[[-79 -15 -41 -22  13  57 -20 -30  24  20 -25 -43 -37 -27]
 [-14  -2  34  66  17   1  21  54   8 -10 -35  38   5 -27]
 [ 59 -10  44  17   9 -24  -8  31 -13 -12 -13   4  25   9]
 [ 15  16   3   5   2   9  -6  -2  14  17  -6  -6  -9 -34]
 [ -1  18  30  25   8   4   2  26  10   6   7  13  20 -20]]
|
[[-79 -15 -41 -22  13  57 -20 -30  24  20 -25 -43 -37 -27]
 [ 59 -10  44  17   9 -24  -8  31 -13 -12 -13   4  25   9]
 [-14  -2  34  66  17   1  21  54   8 -10 -35  38   5 -27]
 [ 15  16   3   5   2   9  -6  -2  14  17  -6  -6  -9 -34]
 [ -1  18  30  25   8   4   2  26  10   6   7  13  20 -20]]

[[ -41  -93  -29  -21   63   94   -6   37   -3  -56 -101]
 [  74  -69   61   55   78   64  -52  -15   15   92   11]
 [  80   79  -92  -38   59  -10   -1  -90  -91  -67   41]
 [ -74  -62  -88   92   -7   14   88  -70  -94   86   67]
 [ -96  102   35   29  -32   51   49  -75   32   46  -91]]
|
[[ -41  -93  -29  -21   63   94   -6   37   -3  -56 -101]
 [  74  -69   61   55   78   64  -52  -15   15   92   11]
 [ -74  -62  -88   92   -7   14   88  -70  -94   86   67]
 [  80   79  -92  -38   59  -10   -1  -90  -91  -67   41]
 [ -96  102   35   29  -32   51   49  -75   32   46  -91]]

[[-94 -16 -82  13   2  35   6  59  21  -6]
 [-50  19 -40  72 -21  12  18 -82  11  -8]
 [  3 -15   8  88 -31  11 -30 -16 -36  25]
 [ 78 -19  50  -5 -57  13   6 -67 -17 -13]]
|
[[ 78 -19  50  -5 -57  13   6 -67 -17 -13]
 [-94 -16 -82  13   2  35   6  59  21  -6]
 [  3 -15   8  88 -31  11 -30 -16 -36  25]
 [-50  19 -40  72 -21  12  18 -82  11  -8]]

[[ 21 -59 -33  33 -21]
 [ -8   8 -95  14 -23]
 [-20  93  61 -26 -22]
 [ 21 -94 -62  23  37]
 [ 13 -58 -92  41 -29]
 [  7   2  -9  26 -52]
 [ 15 -43  43   2  20]]
|
[[ 21 -94 -62  23  37]
 [ 21 -59 -33  33 -21]
 [ 13 -58 -92  41 -29]
 [ 15 -43  43   2  20]
 [  7   2  -9  26 -52]
 [ -8   8 -95  14 -23]
 [-20  93  61 -26 -22]]

[[  25  -61   16    7   62   -8  -21    3   88]
 [  24   58   63    4  -22  -29   35  -83  -66]
 [ -31  -26  -54  -22  -97   51   13   86 -101]
 [  -9  -57  -86  -93    1    1   47  -79  -90]
 [ -77  -55  -65   35    7    9    8   45  -20]]
|
[[  25  -61   16    7   62   -8  -21    3   88]
 [  -9  -57  -86  -93    1    1   47  -79  -90]
 [ -77  -55  -65   35    7    9    8   45  -20]
 [ -31  -26  -54  -22  -97   51   13   86 -101]
 [  24   58   63    4  -22  -29   35  -83  -66]]

[[ 28 -45  21 -62  15  41  27  31]
 [-19 -22  19 -35   7 -56  28  20]
 [ 15 -56 -35 -20  -1 -31  37  42]
 [ 17  75   9 -15 -12   7 -58 -42]
 [-85 -13  -7 -19 -14 -65  57  71]
 [-63  44 -23  21 -34 -88  41  57]]
|
[[ 15 -56 -35 -20  -1 -31  37  42]
 [ 28 -45  21 -62  15  41  27  31]
 [-19 -22  19 -35   7 -56  28  20]
 [-85 -13  -7 -19 -14 -65  57  71]
 [-63  44 -23  21 -34 -88  41  57]
 [ 17  75   9 -15 -12   7 -58 -42]]

[[ 57 -17 -14 -71]
 [  4 -58  15 -17]
 [ 24   5 -13 -65]
 [  7 -28 -61  32]
 [ 24 -61 -13   4]
 [ 42  -4 -60 -29]
 [-27  33 -35  12]
 [  3  13 -79  33]]
|
[[ 24 -61 -13   4]
 [  4 -58  15 -17]
 [  7 -28 -61  32]
 [ 57 -17 -14 -71]
 [ 42  -4 -60 -29]
 [ 24   5 -13 -65]
 [  3  13 -79  33]
 [-27  33 -35  12]]
